One turning vector, and how many steps it has turned
The counts run from 0 to 1002.
[169 137 139 150 144 136 137 120 156  69 116 135 104 146 127 146 153  67
 125 130 101 148  96  72 162 148 112 110 174 121 121 116 107 106 147 149
 104 137 147 160 165 121 117  86 147 126 188 147 125 114 114  79 163 127
 133  87  91 127 145 132 164 134 151]	637
[146 116 136 110 136 167 110 122 140 134  99 148 107 127 117 130 119 120
  99 169 106 153 154 119 132 176 145 120 124 126 123 137 110 138 100 135
  67 124 185 142 171 125 108  99 161 161 107 112 124  96 106 128 127 134
 155  59  47 158  87 141 152 134 156]	629
[128 121 113 106 135 131 125 155 126 140 117 126 111 127 146 125 135  92
 113 168 124 178 159 133 106 182 122 149 133 137 114 147  81 141 115 125
  70 118 193 126 167 111  99  91 158 163  82 120 112  98 108 155 113 131
 172  69  98 152 103 129 141 128 158]	161
[140 120 119 106 101 117 137 158 120 165 152 100 115 128 165 120 145  73
 125 138 124 175 155 153  92 159 124 133 130 125 110 105  68 132 122 146
 114 143 183 130 137 114  97  80 136 173  83 110  94 125 122 173 115 137
 160  69 120 159 133 100 153 122 131]	383
[135 109 153  98 128 146  91 137 114 162 106 154 102 131 135 131 127  91
 109 143 127 146 155 140 130 150 139 117 105 124 105 114  95 130 100 132
  99 138 206 147 132 146 131 117 130 166  91 101 128 134 113 150 120 143
 171  56  67 167  88 138 176 136 107]	630
[147 127 116 109  73 100 124 109 118  90 161 141 107 152 169 141 173  83
 152 109 115 155 102 121 117 130 113  97 194 159 151  93 132  95 156 159
 126 126 136 118 159 126 116  84 125 134 163 136  71 158 113 114 131 143
 142  94 123 156 161 105 138 138 120]	287
[108 122 177  95 109 133  97 131  96 127 124 160 115 141 164 160 190 126
 116 139 131 119 127 137 152 119 125  93 150 132 159 101 131 139 112 143
 141 132 155  89 134 154 141 133  80 150 171  98  98 196 127 102 146 145
 134  76  89 150 130 121 136 164  91]	649
[123 118 166  85 131 129 109 177 113 166 120 139  88 127 163 126 145  83
 108 152 124 130 130 136 107 144 131 117 110 130 111  82  75 135 107 125
 106 128 186 142 138 150 150 104 122 173 121  99 112 153 121 149 157 161
 157  56 102 157 117 139 164 149 110]	277
[147 112  94 133 110  79  95 104  98  89 160 136 111 151 143 127 141  66
 148 135 136 156 119 127 140 157 127 123 188 155 109 145 163  94 157 143
  94 118 169 127 159 116 105 101 163 112 108 142  91 113  93 136 106 142
 176 111 115 165  98 131 128 107 152]	492
[135 117 123 136 140 139 122 108 122 120 120 118 158 135 112 159 161 123
 105 168 127 166 172 128 171 176 127 127 157 103 134 188 134 158 117 147
 106 143 179  94 157 104  61 114 127 139 102 116 123 105 119 110  95 110
 150  95  70 140  89 111 132 116 158]	775
[149 128 112 155 158 117 141 110 129  88 129 105 156 142 115 158 172  77
 122 142 127 178 146  97 181 168 115 130 181 105 120 187 126 132 149 145
 109 143 167 121 151  99  66 102 129 120 128 143 129  98 124  93 107 101
 144 112 102 124 113 106 146 112 159]	324
[105 134 158 113 192  80  82 140  73 108 109 144 139 147 133 137 197  86
 119 155 154 125 142 111 177 117 127 121 127 131 103 153 146 119 120 127
 116 127 169 127 123 156 135 165 103 118 149 114 146 175 114 113 130 130
 162 113  97 137  73 144 133 120 109]	559
[128 131 128 129 147  82  62 146  87 118 129 153 102 151 155 105 164  90
 114 137 161 108 121 160 136 123 139 152  97 120 105  88 111 121 104 157
 139 150 179 136 126 165 139 163 119 142 129  95 128 167 109 149 128 133
 164  88  84 162  83 135 151 119 112]	838
[111 129 127 105 157 134 114 172 111 138 108 127 110 127 153 133 143 101
  96 189 133 151 152 139 126 183 121 167 127 125 120 149  77 158 105 124
  78 119 193 105 169 123 112 110 147 166 101 111 122 106 114 147 132 129
 165  74 100 144  93 137 127 132 160]	833
[ 94 138 167  94 161 112 118 168  91 149 113 115 146 133 149 140 214 125
  98 179 145 129 169 141 144 125 132 133 105 116 134 122  87 158  94 142
 127 138 153 101 130 144 116 151  77 162 141  79 122 188 133 136 134 128
 142  90  92 134 106 110 122 142 119]	109
[149 100 117 101 110 107 122 112 121 134 149 106 128 130 118 115 143 103
 129 179 106 155 151 115 108 163 152 104 160 161 115 140 155 106 137 144
  63 105 143 143 167 106  96  78 171 137  98 114  84 108  98 149 118 157
 169  93  94 160  98 135 110 118 170]	253
[129 142 155 139 158 124 108 118 123  71 113 148 123 150 129 153 195 121
 105 154 121 108 105 103 182 130 124 118 158 113 152 121 138 135 118 159
 129 141 129 116 157 145 122 138 106 124 214 114 124 163 121  71 160 122
 114 102  70 122 122 128 130 142 145]	429
[157 149  93 158 162  76 105 122 127  55 138 107 122 154 125  93 181  96
 114 169 128 118 113 114 145 145 140 159 139 127 117 111 128 106 124 178
 111 139 120 158 168 127 103 131 163 115 176 112 117 123  99 121 141 115
 137 122  77 136 106 129 103 103 193]	823
[171 111 141 148 118  90 113 122 128  93 157 120  95 140 132 122 144  59
 133 133 116 102  78  98 148 142 132 101 180 120 103  90 153  99 158 156
 112 137 139 164 150 135 132  86 155 120 180 136  97 127  99 107 176 159
 140 107 118 149 137 149 144 121 153]	376
[123 144  75 115 131  83 100 121  96  82 130 150 115 156 163 123 175  84
 147 130 141 192 140 127 120 147 117 145 157 180 133 146 121  89 133 140
  92 105 169 119 162 123 108 121 156 122 111 129 106 131  99 142  88 114
 178 103 108 150 101 119 124 113 138]	846
[161 105 113 125 136  69 118 126 106 139 161  93 143 132 124 113 152  44
 144 132 141 164 154 125 130 146 137 117 146 126  72 143 133  99 159 143
 107 139 174 163 120 115  89  98 146 132  81 128 111 116 107 155 105 141
 179 112 124 157  95 120 152  94 141]	696
[120 136 105 106 130 140 108  97 119  97 105 152 137 150 129 138 178 151
 112 170 115 178 162 127 136 157 136 129 150 158 169 156 128 128 100 149
  83 113 151  97 182 119  88 125 137 137 129 108 111 133 108 116  95 107
 153  84  46 143  95 115 111 134 155]	757
[158 114 115 143 135  68 102  81 102  90 152 117 155 153 104 130 180  80
 149 131 133 148 142 104 171 128 142  99 177 139 107 155 185  87 157 156
 113 131 139 147 137 121  87 123 137 100 133 135 113 136 100 115 101 126
 159 130  92 144  90 122 134  99 144]	788
[158 118 119 148 150  70  95  88 100  79 151 120 150 154 106 127 188  82
 139 138 139 137 129 102 177 126 134 110 174 137 109 155 184  91 155 158
 118 135 138 147 136 127  93 131 137  99 146 130 115 141 105 105 112 125
 157 134  91 140  90 126 124  97 148]	452
[137 117 160 112 118 117  85 121 105 134 127 160 109 145 151 129 170 112
 122 117 135 114 129 145 136 107 145 105 107 124 130  69 114 115 105 162
 146 155 162 141 119 169 142 144  93 154 154  89 119 192 120 126 135 143
 139  69  65 163 115 121 172 142  82]	74
[122 142 122 107  97 153 138 152 135 123 132 127 115 136 175 139 177 138
 103 159 115 154 138 150 105 154 122 136 141 126 173  97  64 159 100 158
 128 143 148  87 169 120 101  96 108 176 152  95  91 152 131 129 136 125
 125  64  90 145 155  99 123 153 142]	627
[145 131 120 126 130  72 105 107  93 113 149 129 150 158 140 131 203  73
 148  89 152 167 149 132 151  97 128 110 131 129 114 112 118  93 138 163
 155 157 162 144 104 142  99 138  94 125 127 109 125 182 120 130  92 120
 153 106 102 149 115  92 164 110  87]	657
[112 103 125 102 103  98  70 140  71 150 151 145 113 142 169 134 147  96
 121 150 158 136 146 179 126 151 134 134 141 134 122 128 136 136 118 140
 121 129 198  87 136 142 117 132 119 148  83 110  92 148 109 163 104 153
 176  80 108 179  85 134 124 126 115]	944
[101 133 130 120 160 139  80 139 101  99  94 176 113 148 153 154 159 117
  98 167 144 147 141 142 168 166 118 153 137 124 143 159 113 156 102 132
 101 126 199  82 163 140 118 149 126 139 129 114 131 134 112 109 110 113
 160  81  71 143  79 136 137 139 132]	183
[116 130 147 107 168 153 119 147 120 146  90 134 141 130 127 143 166 121
  94 170 125 167 182 130 146 157 127 134 100 110 127 156  75 157  90 130
  97 139 190 121 146 127  99 128 117 164 103  97 147 130 127 130 115 113
 154  70  62 138  90 122 157 136 135]	201
[148 110 138 133 109 151 141 103 141 119 136  98 161 131 103 153 168 149
  98 180 111 142 162 126 152 165 149 108 164 102 153 152 136 167 120 171
 108 154 130  99 167 104  64  92 123 151 144 103  99 119 126 104 129 121
 123  95  60 129 124 111 115 128 174]	217
